(in the rows, 128 means zero)
Each path below is one point turned by a fixed rotation once a step. After each direction that follows a path, write how fast that rotation turns it, in degrees per step (0 if it stays still).
Each turn is a multiple of 5 degrees from 10 to 175, or 0.
Each row of a path follows its step; steps can be skipped.
Path 1:
step 0: [127 126 126 129 133 116 122 135 130 131 118 127 129 132 130 131 133 127
 125 125 124 129 134 123 121 125 120 131 137 129 124 134 119 136 138 142
 130]
step 1: [134 120 135 133 124 123 125 124 124 130 130 133 124 133 136 139 132 129
 141 126 125 125 123 126 130 128 120 120 126 126 118 135 126 130 135 131
 139]
step 2: [133 117 132 128 132 132 124 129 124 126 133 134 131 128 137 122 126 120
 127 114 138 136 127 127 128 132 116 125 124 118 126 129 127 118 124 130
 133]
step 4: [123 125 130 123 130 122 134 121 141 128 131 130 125 123 122 126 137 135
 137 124 125 122 124 125 117 137 124 126 123 121 118 129 128 139 125 127
 129]
step 5: [121 129 123 132 126 125 123 124 135 119 132 129 127 127 130 137 127 127
 126 115 126 135 132 138 123 134 115 122 130 124 123 121 127 133 124 126
 119]
step 7: [123 130 136 121 130 128 130 127 133 129 124 136 125 138 135 117 128 129
 117 132 135 123 122 126 116 129 124 132 132 128 118 126 119 134 128 130
 136]
step 9: [137 127 137 133 133 123 128 126 132 131 130 132 127 127 134 130 127 132
 135 117 125 127 116 137 123 121 122 118 127 127 138 134 128 123 135 126
 135]
step 10: [131 129 127 123 130 131 133 129 129 119 129 131 126 131 128 121 131 122
 122 123 128 132 119 130 128 120 120 126 136 106 129 134 124 122 126 128
 134]
step 11: [125 129 123 119 130 136 140 121 123 119 135 131 124 131 130 124 134 130
 134 125 121 129 129 117 122 132 121 131 136 126 133 134 137 133 130 134
 126]
step 12: [124 126 128 126 127 127 128 130 134 125 128 116 124 128 127 123 131 141
 128 119 127 127 123 127 116 135 118 119 118 131 134 128 131 134 128 139
 126]
step 15: [121 128 133 132 134 128 136 135 133 137 129 129 129 124 135 122 125 131
 109 123 127 124 126 120 122 134 120 134 132 128 131 127 119 127 131 132
 125]
[126 128 126 130 126 127 131 128 129 129 129 127 126 123 128 128 124 128
 126 129 129 127 129 129 125 131 128 129 128 129 125 126 129 130 125 125
 128]	40
[127 129 128 129 129 128 128 130 129 129 126 126 129 130 125 128 127 126
 125 127 130 132 128 128 129 128 125 128 130 125 128 126 124 129 125 130
 127]	140
[130 127 129 126 129 129 129 127 128 127 129 131 126 130 129 132 127 131
 127 127 131 128 130 126 131 131 127 127 130 128 128 127 131 128 125 128
 125]	115
[127 126 131 131 124 126 130 129 129 128 131 126 129 128 128 132 132 131
 128 126 128 129 129 130 129 127 127 126 127 130 128 126 128 129 129 129
 129]	95
Path 2:
step 1: [132 130 126 126 132 129 130 128 130 129 123 127 131 123 134 125 130 128
 127 115 139 132 138 130 132 131 133 141 129 116 139 124 130 122 121 130
 131]
step 2: [134 138 139 121 131 117 123 130 125 128 126 131 133 121 137 118 123 127
 127 123 128 130 132 129 117 134 132 138 127 124 135 127 128 126 128 129
 128]
step 4: [133 115 134 129 127 137 123 136 126 132 122 128 122 132 123 123 134 128
 133 119 138 131 134 131 124 123 135 133 134 124 137 125 128 132 123 130
 127]
step 5: [137 137 134 131 121 127 120 134 126 132 125 133 130 131 136 121 135 124
 136 114 130 126 132 135 119 121 130 130 135 124 127 130 124 130 123 131
 126]
step 6: [135 126 132 130 124 126 122 122 131 122 125 127 136 123 139 118 130 124
 142 127 126 127 129 127 121 124 121 125 135 136 130 129 131 120 121 131
 122]
step 7: [134 115 127 126 121 131 126 128 123 128 126 127 130 121 129 124 127 125
 144 134 133 133 136 120 130 122 129 128 132 125 135 120 129 120 129 136
 131]
step 11: [128 133 135 129 130 130 126 131 132 126 118 133 129 131 120 121 129 129
 128 132 136 136 144 131 123 122 125 127 126 118 134 121 122 128 132 135
 124]
step 12: [129 136 132 129 142 134 124 127 136 124 115 134 123 130 131 122 129 124
 131 117 129 127 137 127 120 126 128 124 131 124 133 131 128 120 126 132
 133]
step 13: [131 128 128 127 128 134 133 124 125 129 131 135 132 124 133 119 123 122
 129 118 132 134 132 130 117 129 127 129 134 127 138 131 135 113 122 125
 132]
step 15: [136 125 132 119 135 134 116 129 129 125 122 125 123 124 133 126 125 126
 133 122 125 131 128 121 117 129 130 127 125 122 137 121 117 133 125 133
 127]
step 16: [132 124 135 126 123 139 122 134 129 127 127 128 121 126 140 128 122 127
 131 121 136 129 129 126 121 133 126 126 142 123 133 126 127 127 118 121
 126]
[126 128 126 126 125 127 130 128 131 126 127 129 127 128 126 128 125 130
 127 127 124 130 130 128 128 125 125 125 127 126 128 130 128 126 128 129
 130]	25
[130 127 129 130 125 126 128 126 129 128 130 129 128 127 129 128 131 128
 127 131 129 125 126 125 130 128 127 124 129 124 128 126 127 129 126 129
 131]	35
Path 3:
step 0: [124 126 127 123 141 130 122 127 130 130 137 128 130 136 125 125 128 130
 133 136 130 118 127 135 128 132 126 137 127 119 128 129 125 128 124 126
 124]
step 2: [133 134 130 125 125 126 125 123 131 135 124 129 124 122 125 124 127 118
 132 126 125 125 127 137 130 134 130 133 121 134 137 126 122 119 129 123
 135]
step 4: [121 117 132 136 132 128 129 128 129 124 125 121 129 127 126 130 134 123
 125 124 122 131 125 136 140 130 132 123 120 132 129 127 135 128 129 130
 121]
step 5: [133 139 127 125 127 126 133 124 126 136 121 135 124 132 124 130 128 131
 127 138 131 128 135 132 124 126 122 130 124 121 138 123 128 131 125 122
 128]
step 7: [121 126 133 132 132 124 126 121 119 134 123 122 128 128 137 126 128 119
 126 135 129 137 127 122 130 125 131 126 125 134 134 132 127 124 122 121
 126]
step 8: [132 134 129 126 130 123 136 127 138 125 133 137 121 128 129 132 125 141
 131 129 123 129 127 126 133 133 125 125 131 129 131 124 135 132 137 125
 129]
step 11: [126 137 133 125 132 125 130 127 133 127 131 128 121 118 126 129 128 126
 131 134 123 122 118 130 128 136 129 133 131 131 125 131 118 122 136 128
 135]
step 13: [127 131 125 127 128 126 129 127 128 126 125 122 130 126 123 135 136 131
 138 125 114 119 130 135 138 122 132 124 127 134 130 125 134 129 128 128
 124]
step 14: [130 133 125 124 126 130 132 127 126 134 128 127 126 126 122 133 128 131
 120 142 137 124 130 124 120 127 128 132 128 119 128 128 117 129 129 134
 135]
step 15: [132 122 129 127 117 127 121 130 125 122 135 122 134 122 132 122 124 129
 131 121 125 137 126 133 123 127 131 128 130 137 123 127 133 127 129 134
 129]
step 16: [124 132 124 130 139 132 126 118 127 130 128 126 130 127 132 132 123 120
 134 137 121 123 136 119 133 129 131 126 129 130 134 127 122 124 124 122
 127]
[128 126 127 128 128 128 127 130 130 127 128 130 129 130 126 125 126 124
 126 128 128 129 131 131 129 132 127 127 125 126 132 129 128 128 127 127
 127]	20
[129 129 125 130 126 127 127 126 127 129 128 132 129 131 127 128 128 128
 126 129 130 130 128 123 126 126 126 124 129 126 129 127 129 127 129 131
 128]	160
[130 130 130 127 129 128 127 128 130 125 127 130 131 129 131 127 127 131
 125 129 128 127 125 130 127 127 132 129 128 126 128 126 127 126 126 129
 128]	125
Path 4:
step 1: [135 129 126 121 122 137 136 131 115 127 134 133 128 137 126 125 130 126
 125 128 123 118 127 118 133 130 130 125 121 127 134 124 134 116 131 134
 118]
step 2: [118 131 127 125 128 135 124 129 120 134 126 129 132 120 123 125 133 124
 129 124 136 130 136 135 137 130 122 127 125 136 129 127 139 114 138 133
 132]
step 3: [131 122 126 130 129 126 128 135 115 128 123 136 137 125 117 117 134 124
 125 127 123 122 123 133 131 127 119 128 141 130 118 127 130 135 129 132
 132]
step 4: [130 127 125 125 116 132 124 122 122 132 130 129 124 126 126 125 132 120
 115 122 124 128 128 133 142 131 141 121 134 134 124 129 125 133 117 130
 125]
step 5: [123 131 121 128 118 131 139 124 112 129 132 123 139 127 124 126 121 134
 127 126 128 135 128 117 131 125 132 128 133 136 126 134 125 123 131 120
 124]
step 6: [128 128 131 136 115 134 114 127 123 133 123 127 133 124 125 127 127 125
 125 135 134 130 123 133 122 120 121 118 130 132 127 127 121 118 137 123
 124]
step 7: [137 119 126 128 121 127 127 136 112 133 126 127 131 132 121 138 133 133
 119 134 122 125 123 134 127 135 126 126 130 127 142 130 124 127 126 134
 130]
step 9: [129 127 119 130 128 137 136 138 121 126 124 132 140 126 126 127 127 119
 137 134 127 121 132 127 134 129 128 122 130 128 118 134 132 117 131 134
 118]
step 10: [123 133 128 127 121 130 116 120 116 130 130 130 126 126 124 122 138 119
 121 128 121 119 132 129 131 129 122 127 135 121 129 122 138 120 131 133
 120]
step 11: [123 134 130 117 129 126 133 126 115 138 121 127 141 125 122 127 137 128
 119 123 129 125 125 131 138 131 123 126 130 138 130 134 130 133 125 128
 135]
step 16: [136 128 120 134 126 133 123 131 114 128 132 132 126 119 125 129 135 129
 127 133 125 133 129 131 127 131 138 130 138 127 126 130 132 120 124 146
 129]
[126 130 127 128 129 126 126 122 128 130 129 127 131 128 128 129 130 127
 127 130 127 129 127 125 128 126 128 127 131 128 125 131 128 130 126 128
 127]	55
[128 129 129 128 132 128 127 128 127 130 130 125 129 124 128 128 129 132
 127 127 128 126 126 130 126 126 125 124 128 128 130 127 130 128 130 129
 127]	85
[126 126 131 128 129 128 129 128 126 125 129 128 127 126 129 129 125 129
 129 129 125 126 129 127 130 127 133 125 127 126 126 128 128 128 128 125
 125]	85
[126 131 126 128 130 128 128 127 128 129 125 130 129 129 128 124 125 128
 125 125 128 128 129 129 132 128 127 129 130 128 127 124 130 130 127 126
 127]	45
Path 5:
step 1: [133 136 127 125 134 128 121 129 124 138 124 136 128 127 127 125 127 134
 123 123 121 125 130 126 112 133 130 123 127 122 136 131 132 125 135 117
 135]
step 2: [136 131 124 128 140 126 128 135 130 133 133 128 131 124 130 131 127 121
 133 124 130 140 127 126 124 131 128 140 122 125 131 143 131 128 132 123
 121]
step 3: [139 127 122 131 133 122 130 126 129 121 123 118 126 123 126 121 131 123
 129 132 129 128 126 133 141 122 121 124 123 117 130 137 121 132 126 122
 125]
step 4: [138 130 129 135 125 130 119 128 131 124 124 132 111 130 127 119 119 129
 124 127 121 120 126 122 133 131 125 120 130 125 131 133 130 120 125 127
 132]
step 5: [131 131 131 139 134 127 126 130 138 133 135 144 117 125 122 134 130 128
 128 130 126 125 134 131 130 132 130 134 127 133 130 130 135 126 136 132
 121]
step 6: [129 135 127 129 135 123 131 131 123 132 119 135 135 116 126 126 141 132
 124 129 131 123 131 140 130 133 121 125 124 122 130 127 133 133 135 129
 124]
step 8: [138 126 123 133 138 128 125 124 131 117 133 125 124 133 125 130 124 122
 123 123 128 132 135 124 126 117 124 133 121 132 131 128 127 126 130 129
 113]
step 9: [141 131 128 130 135 122 123 122 124 125 131 130 125 131 121 123 134 131
 125 136 118 120 137 133 125 130 124 125 130 116 128 124 119 133 122 132
 126]
step 11: [130 130 125 131 136 118 137 129 136 128 127 128 126 122 135 141 125 134
 125 123 132 130 128 130 135 129 126 135 122 127 134 139 130 125 138 134
 123]
step 14: [141 136 129 132 129 132 126 133 139 129 134 136 126 123 128 136 134 132
 128 136 128 135 136 128 128 123 123 138 122 124 131 126 123 129 128 122
 120]
step 15: [134 137 123 127 129 127 123 125 124 129 122 130 130 124 136 119 137 134
 133 131 128 119 137 128 135 125 120 131 131 114 128 134 125 123 133 128
 131]
[130 129 130 132 126 129 131 129 132 128 126 127 126 127 127 128 128 128
 128 130 128 130 124 128 131 131 128 127 128 128 125 128 130 129 131 128
 129]	45
Path 6:
step 0: [132 133 134 130 129 129 128 122 135 126 119 125 123 133 126 121 131 133
 115 131 124 135 136 132 137 126 136 125 121 125 132 126 130 120 130 127
 132]
step 1: [143 134 131 130 123 129 133 120 135 124 124 133 133 134 127 133 128 123
 130 135 130 133 135 127 126 122 134 127 139 127 131 128 131 128 126 129
 137]
step 2: [129 132 126 136 134 121 125 124 129 121 126 132 130 133 124 137 132 129
 129 120 116 131 138 122 124 117 125 124 127 125 132 125 127 124 135 130
 132]
step 3: [128 135 131 131 120 129 127 118 122 123 120 132 127 144 129 125 130 125
 125 125 118 125 130 125 130 123 126 124 124 124 122 132 124 128 117 127
 128]
step 4: [138 136 126 133 128 123 129 121 130 113 115 124 123 125 128 128 128 134
 126 131 125 132 127 119 135 130 129 126 127 134 126 124 129 124 126 121
 125]
step 5: [134 128 129 138 132 133 130 114 136 131 120 124 124 129 125 129 130 123
 123 130 121 132 132 132 128 128 129 127 129 120 122 117 133 128 128 127
 138]
step 7: [136 131 136 131 128 126 126 124 131 123 122 139 129 127 126 134 132 122
 132 123 117 125 128 118 135 119 132 129 131 121 131 134 131 123 125 129
 133]
step 8: [122 135 131 133 133 126 123 119 128 117 118 130 130 140 123 127 131 134
 122 128 119 127 134 133 128 124 136 128 125 131 130 127 129 120 126 125
 126]
step 9: [142 138 125 130 120 127 131 118 123 121 118 124 124 131 133 124 127 124
 123 132 126 130 131 126 120 121 132 126 132 129 126 124 129 126 122 128
 135]
step 11: [128 132 129 130 123 133 131 119 129 128 129 124 123 139 119 130 130 123
 123 125 114 134 128 121 137 124 127 129 125 118 130 127 130 131 121 125
 134]
step 15: [138 137 132 132 127 128 126 127 127 123 122 133 122 129 136 131 130 125
 120 125 124 127 132 114 130 121 127 126 119 121 133 131 132 130 123 129
 135]
[129 128 131 127 128 129 127 129 127 125 126 128 128 128 128 122 132 131
 129 129 127 127 126 130 129 129 128 131 130 128 127 126 128 126 128 125
 126]	85
[128 130 126 126 126 130 129 127 129 126 130 127 129 133 125 128 126 128
 129 130 130 129 127 128 127 129 131 129 129 127 129 130 126 130 127 124
 127]	140
[127 130 125 128 129 127 126 126 127 127 124 126 127 126 131 127 126 127
 128 128 127 125 127 128 124 129 129 127 125 129 126 129 126 127 127 127
 125]	70
Path 7:
step 0: [136 120 124 122 133 130 130 122 133 136 133 136 122 125 132 123 122 138
 123 129 127 135 131 123 130 129 133 124 133 119 119 128 129 127 130 124
 142]
step 2: [126 117 125 142 129 129 127 140 128 133 137 134 122 126 129 131 116 128
 130 133 123 122 132 136 129 128 131 124 130 123 133 128 126 133 136 126
 125]
step 3: [126 129 124 132 136 136 133 130 129 130 133 135 132 133 131 116 131 125
 115 122 129 130 129 134 114 125 132 127 118 126 121 130 135 126 129 125
 128]
step 4: [128 128 136 129 127 127 130 133 126 131 134 120 133 123 131 132 124 119
 130 132 128 132 124 122 128 126 134 124 119 118 120 140 128 127 132 144
 124]
step 5: [122 127 132 137 134 120 132 120 127 129 137 124 123 129 142 126 126 131
 127 132 135 121 135 133 133 131 136 134 131 135 122 132 137 130 126 127
 121]
step 8: [129 133 124 131 130 130 137 132 126 131 130 140 120 119 127 135 128 134
 137 131 126 125 132 121 124 131 140 125 128 131 125 123 132 120 129 119
 118]
step 10: [121 135 126 130 124 127 128 134 129 134 129 119 131 131 122 140 126 129
 121 126 119 127 131 123 139 126 134 121 137 131 124 123 127 129 131 139
 119]
step 11: [117 136 125 134 133 141 125 129 136 125 132 134 125 141 131 132 131 131
 135 127 127 121 135 124 127 131 131 135 132 129 128 130 135 137 126 124
 131]
step 13: [132 130 129 118 133 124 124 129 123 128 140 123 129 140 132 128 129 136
 136 141 118 128 123 124 131 139 128 127 129 130 120 124 129 128 126 132
 127]
step 14: [125 134 131 127 125 126 136 132 131 117 124 129 128 127 132 125 121 128
 127 138 124 115 127 121 124 125 120 134 136 129 126 124 136 119 124 119
 126]
step 15: [140 126 121 131 125 130 126 128 128 134 122 128 129 135 127 121 117 120
 127 136 131 131 123 124 127 129 117 121 139 131 125 126 133 137 135 130
 133]
[125 129 131 129 128 129 127 130 128 128 126 129 124 128 130 131 127 128
 130 129 128 124 127 130 128 131 129 131 129 128 127 128 125 126 128 130
 126]	120
[128 129 129 124 130 126 130 126 126 130 129 132 128 129 129 129 127 128
 133 125 130 130 128 127 125 128 130 127 127 127 127 130 127 126 128 129
 128]	85
[129 126 126 130 129 129 129 124 127 128 128 128 131 125 133 128 125 127
 126 130 127 126 128 128 125 128 129 126 126 129 130 130 125 129 126 130
 127]	25
Path 8:
step 0: [138 127 119 127 127 133 131 126 118 125 127 122 130 126 121 126 138 138
 121 124 118 124 128 121 126 137 136 134 126 128 135 135 134 120 122 133
 125]
step 2: [131 128 129 126 140 134 128 133 116 121 127 135 136 130 119 132 127 127
 120 120 123 118 129 124 123 130 127 125 131 133 120 117 129 119 130 136
 126]
step 4: [131 132 130 130 127 130 131 122 128 131 136 130 127 126 123 134 140 127
 121 127 112 126 128 125 117 128 129 134 135 134 127 131 138 132 139 140
 129]
step 5: [133 124 122 121 128 133 128 129 118 126 130 128 131 123 127 130 137 127
 124 119 121 119 126 124 128 125 131 132 125 126 122 125 137 108 136 125
 134]
step 7: [137 130 128 124 141 127 131 126 121 121 131 133 127 129 124 142 132 127
 130 136 116 123 132 119 125 123 127 128 132 137 129 133 126 122 133 138
 125]
step 8: [134 126 118 126 126 124 128 122 123 122 132 122 126 122 127 130 145 137
 126 121 124 126 124 127 121 127 125 138 125 133 131 140 129 118 128 127
 134]
step 9: [136 119 137 127 125 125 133 124 125 129 131 130 131 119 119 131 134 127
 120 128 125 130 126 129 117 125 130 126 139 125 113 135 135 120 131 133
 125]
step 10: [140 129 129 120 142 126 134 132 119 118 124 129 138 130 128 129 133 127
 129 125 129 116 125 124 128 129 121 124 133 125 124 131 126 114 129 131
 128]
step 11: [139 126 125 126 134 131 130 120 124 116 134 123 129 124 121 131 130 131
 120 128 132 129 119 126 117 138 125 134 128 138 130 137 125 130 121 135
 126]
step 12: [141 131 128 131 130 119 133 122 125 128 133 135 135 128 127 129 141 124
 119 124 117 127 125 121 124 122 139 128 128 131 121 135 131 129 130 137
 125]
step 15: [137 133 130 125 137 128 134 127 124 122 132 133 135 136 125 131 139 127
 121 126 117 118 128 127 128 130 126 129 123 140 135 127 122 127 139 135
 131]
[127 129 126 129 125 126 127 125 129 127 131 129 130 128 127 127 131 127
 127 131 127 127 130 127 129 130 131 129 127 131 128 129 131 128 128 124
 130]	95
[129 131 129 129 129 126 127 129 128 130 127 130 126 132 128 128 129 125
 129 128 128 127 130 128 131 129 128 128 132 129 127 128 127 126 130 132
 131]	135
Path 9:
step 0: [132 134 133 128 122 119 120 125 123 130 136 125 126 132 128 132 130 136
 129 129 133 129 126 134 121 133 128 127 122 126 128 120 126 118 125 136
 137]
step 2: [126 137 134 125 132 121 132 127 121 124 124 128 137 138 129 124 122 118
 134 130 129 125 133 138 128 135 124 128 133 132 133 130 132 123 122 131
 126]
step 4: [125 132 129 123 131 124 121 132 116 124 126 124 139 129 119 128 123 142
 126 127 125 127 124 124 117 127 131 129 128 127 126 124 132 127 124 132
 127]
step 5: [132 125 130 126 127 124 125 133 124 130 123 125 140 144 120 124 130 130
 128 126 137 127 120 128 124 125 127 127 126 131 127 131 128 122 118 131
 133]
step 7: [128 138 127 134 131 126 124 126 123 120 125 126 130 132 132 122 128 136
 131 129 119 135 125 136 125 132 133 134 128 135 130 123 140 124 126 124
 136]
step 8: [133 131 132 125 124 127 131 123 120 126 127 134 133 132 119 130 124 130
 131 125 123 140 128 126 127 122 132 131 129 131 129 122 135 124 121 131
 143]
step 9: [129 133 126 123 134 123 131 135 127 128 135 132 136 126 120 130 131 122
 134 125 128 130 130 122 126 123 132 128 127 134 134 120 134 121 114 134
 127]
step 11: [129 131 131 132 132 129 120 126 118 122 135 126 129 131 121 124 129 131
 134 134 128 129 127 134 131 123 119 124 132 131 122 114 129 132 128 131
 138]
step 13: [135 132 129 123 127 133 141 130 126 134 124 126 136 129 118 124 132 127
 133 130 131 133 124 130 122 135 120 126 129 133 135 122 138 127 128 127
 128]
step 14: [125 133 123 125 132 128 122 134 122 126 124 119 132 122 117 126 133 130
 138 136 133 134 130 123 124 132 126 127 124 124 132 123 137 128 126 124
 132]
step 16: [137 131 133 135 126 122 133 125 127 130 140 128 133 133 127 133 133 131
 130 132 141 133 127 130 119 127 128 125 131 135 130 122 129 127 122 122
 134]
[128 129 128 125 127 130 132 128 127 127 124 129 129 124 126 129 125 127
 128 128 125 131 129 126 128 130 130 128 128 127 129 129 130 128 128 129
 128]	70
[127 127 129 128 130 129 127 129 128 126 130 128 129 125 128 131 127 128
 132 128 131 129 128 124 127 126 127 131 129 129 127 125 129 133 129 128
 127]	140
[130 130 129 129 126 128 128 129 130 127 130 128 126 129 130 129 131 128
 129 127 128 130 128 127 130 128 136 129 129 128 129 129 128 128 126 127
 130]	40
